In the data rows, 50 means zero.
Every row has one hidden group. There are 3 groups. Groups can overlap: rows of different groups may look alike. The first row asked about is in group 0, and each new group gets the next number.
Each row in order, then its group:
array([36, 47, 50, 37, 39, 62, 61, 56, 73, 57, 48, 22, 54, 78, 18, 58, 34, 65, 23, 60, 60, 53, 23, 33, 66, 60, 53, 44, 54, 64, 43, 65, 64, 65, 63]) 0
array([56, 48, 55, 59, 57, 49, 60, 52, 41, 36, 51, 80, 44, 27, 66, 58, 70, 43, 81, 38, 51, 56, 70, 67, 45, 49, 55, 65, 50, 36, 62, 46, 48, 44, 55]) 1
array([58, 49, 63, 47, 67, 37, 44, 44, 44, 49, 55, 68, 52, 36, 57, 50, 68, 49, 57, 43, 30, 35, 66, 59, 41, 46, 50, 53, 42, 52, 59, 39, 41, 30, 38]) 0
array([54, 45, 66, 51, 60, 59, 85, 61, 56, 28, 51, 91, 41, 29, 51, 74, 78, 51, 89, 31, 55, 65, 74, 70, 56, 59, 59, 79, 54, 35, 71, 56, 53, 49, 70]) 1
array([50, 45, 60, 42, 57, 50, 59, 50, 57, 46, 52, 57, 51, 50, 40, 58, 59, 57, 51, 44, 42, 46, 53, 51, 52, 54, 51, 55, 46, 55, 57, 51, 50, 45, 53]) 0
array([65, 51, 62, 50, 74, 29, 31, 37, 31, 51, 55, 76, 53, 27, 71, 43, 72, 45, 63, 40, 21, 27, 77, 63, 34, 43, 47, 51, 36, 51, 62, 29, 31, 20, 25]) 0
array([44, 53, 37, 56, 36, 54, 47, 54, 51, 52, 48, 36, 46, 59, 52, 47, 36, 48, 44, 57, 66, 60, 44, 43, 54, 49, 50, 49, 55, 46, 42, 55, 54, 62, 55]) 1
array([69, 46, 70, 60, 79, 35, 53, 43, 25, 32, 54, 99, 45, 4, 81, 55, 92, 37, 99, 24, 26, 40, 92, 82, 31, 43, 51, 67, 42, 34, 73, 31, 36, 22, 41]) 2
array([32, 49, 36, 41, 29, 63, 51, 57, 71, 66, 46, 4, 55, 87, 19, 47, 16, 62, 8, 68, 68, 58, 11, 26, 65, 57, 48, 36, 58, 63, 31, 68, 65, 75, 60]) 2
array([47, 50, 46, 52, 42, 56, 52, 53, 53, 52, 50, 43, 48, 54, 47, 51, 44, 48, 46, 53, 58, 56, 45, 48, 52, 51, 50, 51, 53, 47, 45, 54, 53, 59, 54]) 1
array([45, 46, 57, 49, 50, 64, 80, 62, 60, 36, 47, 65, 42, 47, 43, 70, 60, 55, 67, 42, 61, 67, 57, 57, 58, 60, 59, 68, 56, 41, 60, 62, 58, 60, 70]) 1
array([49, 44, 66, 50, 56, 66, 94, 65, 64, 27, 49, 85, 39, 37, 43, 78, 73, 56, 84, 32, 60, 68, 69, 68, 61, 62, 61, 78, 55, 36, 72, 64, 59, 55, 75]) 1
array([38, 43, 59, 36, 44, 67, 81, 61, 75, 45, 49, 47, 50, 66, 18, 71, 48, 64, 43, 48, 60, 60, 37, 45, 65, 65, 57, 58, 55, 56, 51, 70, 66, 63, 72]) 2
array([41, 51, 39, 50, 37, 59, 55, 56, 60, 53, 46, 30, 50, 66, 41, 52, 34, 52, 38, 59, 66, 62, 34, 42, 57, 54, 51, 48, 56, 49, 42, 60, 57, 68, 60]) 1
array([42, 49, 43, 50, 36, 61, 60, 57, 57, 49, 48, 39, 48, 63, 42, 56, 39, 52, 43, 55, 66, 64, 41, 44, 57, 55, 51, 52, 57, 46, 44, 61, 60, 65, 62]) 1
array([71, 58, 45, 72, 66, 26, 22, 34, 9, 41, 52, 89, 46, 3, 99, 33, 73, 24, 95, 38, 34, 42, 89, 73, 25, 31, 47, 54, 44, 30, 64, 20, 29, 27, 28]) 1
array([37, 43, 57, 40, 44, 69, 81, 65, 74, 42, 49, 45, 48, 65, 21, 73, 48, 62, 44, 47, 64, 67, 36, 47, 65, 65, 59, 61, 58, 53, 51, 72, 65, 67, 74]) 2
array([54, 48, 52, 59, 54, 47, 53, 49, 42, 41, 51, 69, 45, 35, 63, 53, 61, 42, 69, 41, 51, 55, 63, 60, 44, 48, 50, 59, 52, 40, 56, 46, 46, 46, 51]) 1
array([35, 47, 46, 45, 33, 69, 73, 65, 72, 51, 46, 31, 48, 74, 22, 63, 34, 59, 35, 56, 71, 70, 29, 38, 67, 63, 54, 53, 60, 52, 43, 72, 66, 75, 72]) 1
array([56, 50, 55, 42, 60, 40, 36, 43, 47, 58, 53, 49, 54, 48, 51, 44, 54, 55, 40, 50, 32, 31, 54, 49, 44, 47, 48, 44, 40, 62, 53, 41, 40, 36, 36]) 0
array([50, 45, 68, 39, 62, 50, 62, 52, 60, 43, 53, 66, 51, 45, 39, 61, 65, 59, 57, 40, 36, 41, 59, 55, 52, 57, 53, 58, 44, 57, 60, 50, 49, 36, 52]) 0
array([76, 50, 73, 59, 89, 24, 42, 36, 18, 35, 56, 99, 49, 0, 92, 49, 97, 34, 98, 24, 14, 31, 99, 84, 25, 39, 48, 65, 35, 36, 73, 22, 28, 8, 29]) 0
array([61, 58, 33, 58, 54, 27, 0, 27, 24, 76, 50, 23, 58, 52, 73, 16, 34, 41, 22, 63, 33, 21, 43, 40, 30, 32, 38, 20, 40, 59, 37, 30, 34, 39, 13]) 0
array([56, 47, 59, 54, 61, 49, 60, 50, 43, 38, 50, 79, 47, 29, 62, 57, 68, 45, 77, 38, 46, 52, 67, 64, 46, 49, 52, 63, 49, 39, 62, 46, 47, 41, 51]) 2
array([41, 51, 38, 52, 34, 59, 56, 58, 58, 54, 47, 31, 49, 67, 43, 51, 34, 53, 37, 59, 67, 63, 37, 42, 59, 53, 50, 47, 58, 49, 42, 59, 60, 67, 61]) 1
array([64, 54, 45, 60, 61, 31, 17, 36, 25, 60, 51, 56, 54, 33, 79, 29, 56, 36, 53, 49, 33, 31, 63, 56, 32, 36, 42, 39, 42, 47, 48, 28, 34, 34, 25]) 2
array([60, 49, 60, 53, 63, 41, 47, 43, 39, 45, 53, 69, 50, 35, 62, 49, 65, 44, 64, 41, 36, 40, 64, 62, 41, 46, 50, 53, 44, 46, 56, 40, 42, 37, 41]) 2
array([46, 46, 64, 33, 57, 52, 60, 52, 65, 48, 52, 51, 55, 55, 30, 60, 55, 64, 45, 48, 39, 39, 48, 45, 57, 56, 52, 51, 45, 65, 56, 51, 52, 42, 53]) 0
array([41, 51, 39, 44, 38, 52, 39, 47, 60, 65, 49, 11, 57, 76, 34, 41, 24, 57, 15, 66, 55, 45, 21, 31, 57, 49, 45, 33, 51, 63, 35, 56, 54, 60, 46]) 0
array([47, 51, 50, 55, 48, 58, 64, 57, 52, 40, 50, 59, 43, 45, 53, 58, 54, 49, 65, 45, 61, 64, 57, 56, 53, 54, 55, 61, 55, 39, 55, 56, 55, 57, 62]) 1
array([47, 54, 41, 42, 43, 48, 32, 44, 54, 66, 49, 17, 57, 69, 39, 38, 31, 56, 18, 63, 46, 34, 27, 33, 52, 46, 46, 30, 48, 68, 38, 49, 47, 52, 38]) 0
array([62, 58, 37, 69, 54, 31, 16, 36, 20, 55, 50, 58, 49, 31, 88, 28, 51, 31, 64, 51, 42, 41, 65, 56, 33, 34, 42, 43, 45, 39, 48, 28, 36, 39, 29]) 1
array([55, 55, 37, 57, 47, 37, 18, 39, 35, 67, 51, 27, 56, 55, 63, 28, 34, 43, 28, 61, 44, 38, 40, 42, 41, 39, 42, 29, 45, 54, 37, 39, 41, 48, 29]) 0
array([47, 54, 41, 56, 41, 56, 52, 55, 51, 50, 48, 44, 47, 55, 54, 50, 42, 49, 52, 55, 65, 62, 49, 48, 55, 51, 50, 52, 56, 43, 48, 54, 54, 62, 58]) 1
array([72, 50, 64, 64, 79, 26, 31, 34, 15, 44, 55, 96, 50, 7, 93, 39, 84, 34, 87, 32, 20, 32, 91, 74, 25, 36, 45, 55, 36, 37, 65, 23, 27, 15, 25]) 2
array([40, 43, 67, 32, 51, 65, 83, 61, 77, 42, 52, 56, 50, 62, 18, 72, 57, 68, 48, 44, 53, 57, 43, 50, 67, 65, 59, 60, 53, 59, 57, 67, 63, 54, 70]) 0
array([40, 46, 63, 28, 49, 62, 71, 56, 79, 45, 51, 43, 55, 65, 17, 66, 51, 69, 37, 48, 46, 47, 37, 42, 67, 62, 57, 53, 47, 70, 52, 60, 56, 50, 62]) 0
array([29, 58, 18, 50, 10, 66, 43, 57, 68, 70, 41, 0, 50, 98, 28, 38, 0, 56, 0, 82, 84, 72, 8, 17, 67, 53, 47, 31, 65, 57, 21, 69, 66, 87, 60]) 1
array([51, 55, 38, 53, 46, 41, 23, 40, 42, 66, 50, 25, 57, 60, 55, 30, 33, 47, 26, 63, 48, 39, 35, 39, 45, 40, 41, 31, 47, 56, 37, 42, 44, 52, 33]) 0
array([43, 51, 41, 53, 38, 60, 60, 57, 59, 51, 46, 37, 46, 61, 44, 55, 39, 52, 46, 55, 67, 65, 42, 45, 60, 55, 53, 53, 59, 46, 45, 60, 60, 66, 62]) 1
array([39, 47, 51, 34, 39, 62, 60, 55, 75, 56, 49, 22, 55, 77, 16, 57, 35, 67, 21, 60, 57, 51, 23, 31, 66, 60, 53, 42, 52, 70, 42, 65, 61, 62, 60]) 0
array([53, 44, 69, 49, 61, 59, 84, 61, 55, 27, 52, 90, 41, 29, 49, 75, 80, 53, 87, 30, 52, 61, 70, 71, 54, 60, 61, 76, 52, 38, 68, 57, 55, 45, 69]) 1
array([37, 46, 51, 46, 37, 73, 86, 68, 74, 43, 46, 47, 43, 66, 28, 73, 45, 63, 51, 49, 73, 73, 43, 45, 68, 65, 60, 66, 61, 46, 54, 74, 66, 71, 78]) 1
array([56, 48, 56, 53, 57, 47, 52, 47, 43, 45, 52, 66, 47, 35, 59, 53, 61, 46, 65, 43, 44, 49, 62, 60, 43, 48, 49, 55, 47, 44, 56, 45, 47, 44, 47]) 2
array([50, 41, 75, 37, 64, 58, 85, 59, 67, 32, 53, 81, 47, 42, 34, 74, 76, 62, 72, 33, 42, 53, 63, 61, 58, 63, 58, 70, 48, 53, 66, 57, 56, 40, 65]) 0
array([34, 52, 35, 36, 29, 59, 40, 50, 73, 72, 48, 0, 60, 93, 15, 42, 12, 66, 0, 72, 61, 42, 4, 17, 64, 53, 47, 24, 52, 77, 28, 63, 58, 70, 50]) 0
array([34, 48, 44, 45, 29, 71, 73, 64, 71, 50, 46, 29, 45, 76, 26, 64, 31, 61, 36, 58, 75, 71, 31, 38, 67, 62, 55, 56, 62, 49, 44, 73, 66, 74, 74]) 1
array([35, 48, 42, 47, 29, 72, 72, 65, 73, 50, 44, 30, 44, 74, 28, 64, 31, 59, 38, 58, 76, 75, 33, 38, 68, 61, 55, 56, 62, 50, 44, 71, 67, 75, 72]) 1
array([53, 49, 55, 49, 57, 40, 37, 44, 45, 54, 52, 49, 53, 48, 54, 45, 54, 49, 45, 51, 38, 37, 51, 50, 46, 46, 48, 43, 45, 55, 51, 43, 43, 38, 38]) 0
array([47, 49, 47, 51, 44, 53, 51, 51, 53, 52, 49, 43, 49, 55, 46, 50, 44, 51, 46, 54, 55, 53, 44, 48, 53, 51, 50, 50, 52, 50, 46, 55, 53, 56, 53]) 2
array([36, 56, 19, 54, 21, 56, 30, 51, 56, 71, 46, 0, 53, 85, 42, 31, 6, 47, 5, 79, 73, 59, 14, 25, 56, 47, 43, 28, 60, 55, 23, 57, 58, 78, 50]) 1
array([65, 62, 28, 70, 51, 19, 0, 26, 11, 75, 50, 30, 57, 41, 94, 5, 34, 27, 31, 64, 34, 26, 52, 45, 24, 24, 33, 18, 41, 49, 33, 21, 28, 36, 7]) 2
array([49, 44, 67, 34, 59, 55, 67, 55, 66, 43, 54, 63, 52, 50, 30, 65, 63, 63, 52, 43, 41, 45, 52, 52, 58, 60, 55, 57, 45, 61, 58, 56, 51, 42, 57]) 0
array([51, 58, 26, 64, 38, 39, 18, 41, 31, 65, 47, 26, 51, 55, 70, 25, 28, 36, 35, 64, 55, 50, 42, 43, 41, 38, 41, 34, 51, 47, 35, 40, 44, 55, 34]) 1
array([51, 61, 23, 62, 36, 39, 8, 38, 31, 72, 49, 11, 55, 64, 68, 16, 18, 37, 21, 71, 55, 45, 31, 34, 40, 35, 37, 25, 51, 52, 25, 39, 43, 58, 29]) 2
array([48, 41, 75, 40, 62, 61, 86, 61, 63, 30, 51, 83, 46, 39, 35, 77, 77, 59, 74, 32, 48, 56, 63, 65, 58, 63, 59, 72, 49, 47, 67, 60, 57, 46, 69]) 2
array([39, 40, 62, 40, 46, 71, 92, 67, 76, 36, 49, 58, 44, 60, 21, 78, 55, 62, 57, 43, 65, 69, 44, 54, 67, 66, 61, 68, 59, 47, 58, 72, 68, 65, 80]) 1
array([43, 48, 50, 43, 46, 55, 55, 54, 62, 52, 50, 37, 51, 63, 35, 55, 43, 58, 37, 52, 53, 50, 38, 41, 57, 53, 52, 48, 51, 57, 45, 59, 56, 55, 57]) 2
array([53, 58, 33, 60, 43, 39, 19, 41, 35, 66, 49, 29, 54, 56, 67, 25, 33, 39, 31, 63, 50, 43, 40, 41, 41, 38, 40, 32, 48, 49, 36, 39, 44, 52, 33]) 2
array([46, 62, 19, 62, 28, 42, 11, 41, 35, 70, 46, 6, 54, 68, 65, 19, 13, 36, 19, 74, 60, 52, 30, 33, 44, 36, 40, 26, 53, 51, 25, 42, 46, 63, 35]) 1
array([51, 55, 36, 62, 44, 46, 36, 48, 38, 55, 48, 44, 49, 48, 66, 39, 40, 41, 50, 55, 57, 55, 52, 48, 44, 44, 46, 46, 52, 42, 43, 46, 48, 54, 44]) 1
array([42, 47, 50, 46, 43, 58, 59, 54, 60, 52, 50, 38, 50, 62, 36, 56, 43, 55, 39, 55, 58, 57, 36, 45, 55, 55, 51, 49, 55, 54, 45, 58, 57, 59, 57]) 2
array([68, 52, 57, 62, 67, 31, 32, 37, 25, 45, 53, 79, 49, 19, 81, 40, 71, 36, 77, 39, 31, 36, 77, 67, 33, 39, 45, 52, 42, 41, 58, 30, 33, 29, 30]) 2
array([67, 49, 64, 57, 75, 32, 41, 38, 26, 43, 55, 89, 50, 15, 78, 45, 79, 39, 80, 35, 27, 35, 80, 71, 32, 42, 49, 56, 41, 42, 64, 30, 35, 24, 33]) 2
array([69, 50, 63, 66, 73, 35, 54, 45, 23, 26, 52, 99, 39, 0, 89, 54, 93, 34, 99, 25, 37, 48, 99, 83, 34, 43, 54, 73, 45, 25, 76, 30, 35, 26, 44]) 1
array([39, 40, 64, 38, 49, 69, 90, 64, 75, 39, 49, 56, 47, 61, 19, 76, 57, 64, 52, 43, 61, 66, 43, 50, 67, 68, 59, 64, 57, 52, 57, 71, 65, 62, 77]) 2
array([52, 42, 76, 44, 67, 56, 79, 55, 58, 32, 54, 86, 47, 34, 42, 71, 78, 57, 78, 30, 42, 51, 68, 65, 52, 59, 57, 70, 49, 46, 67, 54, 52, 39, 62]) 2
array([51, 45, 66, 45, 58, 54, 67, 53, 56, 40, 50, 69, 48, 44, 42, 63, 65, 56, 64, 40, 43, 49, 57, 58, 53, 57, 55, 60, 49, 50, 58, 54, 53, 44, 57]) 2
array([38, 42, 60, 42, 44, 73, 92, 69, 73, 36, 48, 56, 45, 62, 23, 79, 56, 63, 58, 44, 68, 70, 44, 53, 67, 68, 60, 69, 59, 46, 56, 73, 67, 67, 78]) 1
array([48, 43, 62, 45, 54, 60, 78, 58, 63, 39, 49, 66, 47, 48, 36, 69, 62, 56, 62, 40, 55, 59, 52, 56, 58, 59, 57, 65, 53, 47, 59, 61, 57, 53, 66]) 2
array([53, 53, 45, 55, 49, 43, 35, 43, 43, 56, 49, 45, 53, 49, 59, 39, 47, 46, 44, 53, 47, 45, 49, 48, 44, 43, 46, 42, 49, 52, 45, 44, 47, 47, 40]) 2
array([39, 42, 62, 41, 44, 72, 91, 66, 74, 38, 47, 57, 46, 62, 21, 78, 55, 63, 55, 42, 65, 70, 43, 52, 67, 68, 61, 69, 60, 47, 56, 71, 67, 64, 79]) 2
array([69, 47, 74, 58, 80, 33, 52, 42, 29, 33, 56, 99, 47, 6, 78, 55, 92, 40, 96, 25, 22, 36, 93, 78, 33, 43, 50, 67, 38, 38, 73, 30, 35, 19, 38]) 2
array([38, 47, 55, 30, 43, 60, 62, 56, 74, 53, 49, 31, 54, 74, 17, 61, 39, 67, 27, 56, 52, 47, 29, 34, 64, 61, 54, 45, 50, 69, 48, 63, 59, 57, 59]) 0
array([71, 53, 52, 70, 70, 25, 24, 34, 12, 44, 54, 89, 47, 7, 99, 33, 75, 27, 89, 36, 30, 35, 86, 73, 24, 31, 44, 53, 41, 32, 61, 22, 28, 23, 26]) 2
array([49, 42, 77, 32, 65, 56, 79, 57, 69, 35, 55, 78, 49, 41, 31, 73, 75, 64, 67, 34, 36, 46, 64, 59, 59, 63, 58, 67, 44, 58, 67, 54, 52, 37, 61]) 0
array([45, 47, 51, 52, 44, 61, 73, 61, 60, 42, 49, 55, 43, 52, 43, 65, 52, 54, 59, 46, 65, 66, 50, 52, 60, 57, 56, 62, 58, 42, 53, 63, 59, 60, 66]) 1
array([49, 46, 64, 38, 58, 47, 54, 49, 60, 48, 52, 56, 54, 51, 38, 57, 60, 58, 48, 45, 36, 38, 52, 49, 54, 54, 53, 52, 42, 61, 56, 48, 48, 37, 47]) 0
array([33, 51, 29, 39, 23, 62, 41, 51, 71, 72, 47, 0, 59, 96, 18, 41, 7, 62, 0, 75, 69, 54, 3, 17, 63, 54, 45, 25, 57, 68, 25, 65, 63, 76, 54]) 0
array([64, 59, 39, 69, 55, 34, 23, 39, 19, 49, 51, 64, 48, 23, 89, 29, 54, 29, 71, 47, 45, 45, 71, 60, 31, 32, 43, 46, 48, 34, 53, 31, 36, 38, 30]) 1
array([38, 48, 55, 32, 43, 61, 64, 56, 74, 53, 50, 30, 56, 74, 16, 59, 39, 68, 27, 56, 51, 46, 28, 33, 66, 59, 53, 44, 51, 68, 46, 63, 59, 57, 62]) 0
array([40, 46, 64, 27, 48, 59, 71, 58, 79, 46, 51, 45, 54, 65, 16, 65, 50, 70, 39, 50, 45, 45, 38, 41, 66, 62, 55, 53, 47, 69, 53, 61, 56, 50, 62]) 0
array([59, 48, 62, 56, 65, 45, 53, 48, 37, 39, 53, 81, 46, 27, 65, 54, 73, 44, 78, 35, 38, 46, 71, 66, 40, 48, 51, 60, 45, 40, 62, 43, 44, 37, 47]) 2
array([36, 47, 49, 38, 38, 65, 64, 57, 74, 57, 49, 24, 53, 79, 19, 59, 32, 65, 23, 58, 62, 57, 23, 33, 66, 61, 53, 44, 56, 62, 41, 68, 63, 67, 65]) 2
array([43, 58, 25, 57, 27, 54, 33, 51, 49, 62, 46, 14, 48, 69, 54, 35, 19, 46, 26, 70, 69, 62, 34, 34, 53, 45, 47, 37, 56, 48, 31, 55, 53, 70, 48]) 1
array([56, 48, 58, 56, 60, 48, 58, 52, 40, 36, 50, 79, 46, 30, 62, 58, 70, 44, 77, 36, 46, 54, 68, 65, 45, 50, 53, 62, 49, 38, 63, 48, 48, 44, 52]) 1
array([36, 50, 42, 32, 35, 60, 48, 53, 72, 64, 49, 4, 57, 84, 16, 47, 22, 67, 7, 67, 57, 45, 14, 24, 65, 57, 50, 29, 51, 73, 35, 62, 59, 66, 55]) 0
array([48, 60, 18, 65, 29, 42, 10, 41, 35, 72, 47, 7, 52, 67, 66, 20, 13, 38, 20, 74, 62, 52, 30, 32, 45, 37, 40, 26, 55, 49, 25, 42, 47, 65, 34]) 1
array([51, 48, 63, 41, 58, 49, 57, 49, 58, 48, 52, 58, 51, 50, 40, 57, 59, 58, 50, 44, 42, 44, 52, 52, 52, 55, 53, 53, 45, 58, 55, 52, 50, 41, 52]) 0
array([55, 53, 49, 59, 52, 49, 53, 52, 41, 41, 50, 68, 45, 34, 67, 51, 59, 43, 73, 43, 55, 58, 66, 59, 47, 47, 52, 60, 53, 37, 59, 45, 48, 49, 51]) 1
array([50, 55, 33, 58, 41, 43, 23, 41, 38, 65, 48, 23, 55, 58, 59, 31, 29, 41, 31, 65, 51, 46, 37, 39, 43, 39, 42, 33, 51, 52, 35, 44, 47, 56, 35]) 2
array([73, 55, 48, 72, 69, 25, 23, 36, 9, 42, 53, 89, 46, 5, 99, 31, 75, 24, 92, 37, 32, 38, 87, 74, 24, 30, 45, 54, 43, 29, 61, 20, 28, 26, 27]) 1
array([67, 46, 77, 49, 85, 28, 48, 43, 33, 39, 57, 99, 50, 13, 73, 54, 90, 44, 83, 29, 16, 30, 91, 75, 33, 48, 50, 66, 33, 46, 73, 28, 32, 11, 31]) 0
array([56, 49, 58, 49, 61, 45, 51, 48, 45, 45, 51, 65, 51, 38, 57, 52, 64, 48, 63, 42, 40, 45, 60, 58, 46, 48, 49, 54, 45, 48, 56, 44, 46, 38, 46]) 2
array([53, 53, 49, 51, 53, 42, 34, 43, 43, 59, 51, 44, 55, 50, 56, 40, 48, 47, 40, 54, 42, 38, 49, 48, 43, 45, 45, 40, 47, 54, 45, 44, 44, 44, 39]) 0
array([65, 55, 42, 64, 59, 31, 19, 35, 23, 56, 52, 56, 50, 33, 83, 29, 54, 34, 59, 52, 36, 36, 62, 57, 31, 33, 42, 39, 44, 42, 47, 30, 34, 36, 25]) 2
array([63, 57, 42, 65, 58, 31, 17, 35, 20, 55, 52, 56, 51, 30, 82, 28, 52, 32, 59, 50, 37, 37, 64, 57, 32, 33, 40, 40, 42, 41, 48, 30, 36, 37, 27]) 2
array([48, 40, 71, 44, 59, 64, 89, 62, 64, 28, 50, 84, 43, 39, 36, 80, 75, 58, 79, 30, 51, 61, 65, 66, 58, 63, 61, 76, 53, 42, 68, 62, 59, 49, 73]) 2
array([50, 58, 29, 51, 41, 39, 14, 38, 41, 75, 50, 10, 59, 68, 54, 23, 22, 46, 13, 68, 46, 36, 28, 32, 44, 39, 39, 22, 46, 62, 31, 42, 44, 53, 29]) 0
array([43, 56, 26, 58, 29, 52, 32, 49, 50, 62, 45, 16, 51, 72, 51, 35, 21, 46, 25, 70, 67, 59, 29, 35, 52, 47, 44, 36, 57, 51, 31, 52, 53, 67, 47]) 1
array([63, 44, 68, 58, 69, 46, 68, 52, 39, 29, 53, 99, 41, 15, 68, 65, 87, 42, 99, 26, 42, 53, 85, 76, 43, 51, 57, 72, 47, 32, 73, 43, 43, 35, 54]) 1
array([32, 50, 39, 46, 27, 69, 67, 64, 73, 53, 45, 22, 46, 80, 27, 60, 28, 58, 30, 61, 76, 74, 27, 35, 68, 62, 55, 50, 61, 51, 40, 73, 67, 77, 71]) 1
array([57, 52, 53, 49, 59, 39, 33, 41, 41, 57, 52, 52, 53, 43, 59, 41, 56, 47, 47, 48, 35, 34, 56, 52, 41, 45, 46, 43, 43, 55, 51, 40, 41, 35, 35]) 0
array([38, 55, 23, 51, 23, 55, 30, 49, 56, 72, 46, 0, 54, 86, 38, 32, 10, 51, 4, 75, 67, 57, 13, 25, 55, 48, 43, 28, 57, 59, 24, 58, 57, 73, 49]) 2
array([46, 46, 61, 41, 52, 56, 66, 55, 62, 44, 50, 54, 50, 53, 34, 63, 55, 57, 49, 44, 51, 52, 46, 50, 58, 56, 53, 56, 51, 54, 55, 57, 56, 52, 61]) 2
array([67, 55, 49, 67, 62, 35, 34, 40, 21, 41, 52, 82, 44, 14, 90, 40, 68, 32, 85, 40, 40, 47, 81, 70, 32, 38, 48, 56, 46, 33, 59, 31, 34, 35, 34]) 1
array([70, 59, 36, 74, 58, 25, 5, 32, 7, 53, 51, 65, 49, 19, 99, 20, 55, 22, 73, 50, 37, 37, 73, 62, 24, 26, 39, 39, 42, 34, 50, 19, 28, 31, 19]) 1
array([47, 45, 62, 38, 54, 55, 64, 54, 65, 46, 50, 52, 53, 55, 33, 60, 55, 62, 48, 46, 45, 46, 48, 49, 57, 58, 53, 54, 49, 60, 55, 55, 54, 47, 57]) 0
array([38, 56, 26, 48, 27, 54, 29, 48, 58, 73, 47, 0, 57, 84, 35, 34, 11, 52, 3, 75, 64, 52, 12, 25, 56, 48, 44, 26, 55, 62, 26, 58, 56, 71, 46]) 2
array([49, 45, 64, 47, 58, 54, 68, 56, 54, 39, 52, 70, 49, 43, 44, 65, 64, 53, 65, 40, 48, 53, 59, 60, 51, 56, 55, 62, 51, 45, 60, 54, 55, 46, 59]) 2
array([39, 54, 30, 45, 32, 52, 29, 46, 60, 74, 48, 0, 59, 82, 33, 34, 15, 56, 2, 72, 58, 43, 13, 22, 57, 48, 43, 23, 53, 66, 27, 55, 55, 66, 42]) 0
array([40, 37, 71, 41, 52, 72, 99, 69, 76, 28, 50, 77, 43, 51, 21, 88, 69, 65, 71, 33, 63, 70, 55, 60, 66, 70, 63, 78, 57, 45, 66, 74, 67, 59, 83]) 2
array([61, 46, 71, 54, 71, 47, 67, 49, 38, 29, 54, 99, 44, 14, 65, 64, 87, 43, 94, 26, 37, 50, 82, 75, 41, 49, 54, 72, 47, 36, 71, 44, 45, 32, 52]) 2
array([49, 40, 70, 46, 59, 65, 93, 65, 64, 27, 50, 86, 42, 38, 40, 80, 74, 55, 81, 30, 55, 66, 66, 68, 59, 62, 60, 76, 55, 39, 67, 64, 59, 52, 74]) 1
array([58, 49, 66, 41, 68, 41, 50, 47, 50, 44, 54, 74, 52, 38, 50, 54, 72, 54, 59, 40, 28, 36, 67, 59, 46, 52, 53, 58, 39, 56, 61, 40, 42, 29, 41]) 0
array([47, 60, 19, 61, 28, 42, 11, 42, 36, 70, 45, 7, 53, 67, 65, 19, 15, 37, 20, 73, 60, 50, 29, 33, 44, 37, 40, 24, 52, 49, 25, 43, 47, 64, 34]) 1
array([32, 53, 29, 45, 21, 67, 54, 59, 71, 63, 43, 3, 51, 89, 25, 48, 12, 59, 10, 73, 77, 68, 15, 27, 67, 56, 50, 40, 61, 57, 29, 70, 66, 82, 65]) 1
array([65, 65, 21, 78, 48, 22, 0, 29, 7, 62, 49, 41, 52, 29, 99, 8, 36, 21, 58, 61, 42, 37, 64, 51, 26, 21, 38, 30, 46, 37, 39, 20, 28, 40, 16]) 1
array([46, 46, 62, 35, 56, 55, 62, 52, 66, 46, 52, 54, 55, 54, 31, 59, 56, 62, 45, 46, 42, 43, 47, 48, 56, 57, 54, 52, 46, 62, 56, 53, 53, 45, 55]) 0
array([72, 51, 62, 66, 77, 26, 30, 35, 13, 41, 56, 97, 48, 5, 93, 40, 84, 32, 91, 31, 20, 32, 89, 78, 25, 34, 46, 56, 39, 37, 64, 21, 28, 18, 26]) 2
array([41, 45, 62, 30, 49, 61, 71, 57, 78, 46, 51, 44, 53, 64, 17, 66, 50, 69, 39, 50, 47, 45, 38, 42, 67, 64, 56, 52, 48, 69, 54, 61, 58, 50, 62]) 0
array([33, 47, 41, 45, 29, 68, 69, 64, 72, 54, 46, 23, 50, 78, 25, 61, 27, 60, 27, 62, 74, 69, 24, 35, 66, 60, 52, 49, 60, 52, 39, 70, 68, 75, 71]) 1
array([39, 55, 23, 53, 23, 54, 30, 49, 57, 73, 44, 0, 55, 86, 38, 34, 9, 51, 4, 76, 69, 56, 13, 25, 56, 48, 44, 26, 57, 59, 22, 57, 59, 75, 49]) 2
array([57, 46, 63, 53, 62, 47, 58, 49, 42, 39, 52, 79, 48, 32, 59, 57, 71, 47, 75, 37, 43, 50, 69, 64, 46, 50, 51, 61, 48, 41, 61, 46, 48, 40, 50]) 2
array([37, 52, 43, 31, 34, 61, 46, 51, 75, 65, 51, 6, 59, 85, 16, 48, 21, 68, 7, 65, 55, 41, 13, 21, 64, 56, 49, 28, 50, 76, 36, 61, 58, 63, 53]) 0
array([65, 66, 21, 76, 49, 22, 0, 27, 6, 62, 49, 42, 50, 29, 99, 8, 38, 21, 56, 61, 42, 39, 66, 52, 25, 22, 36, 28, 45, 37, 40, 19, 27, 38, 16]) 1
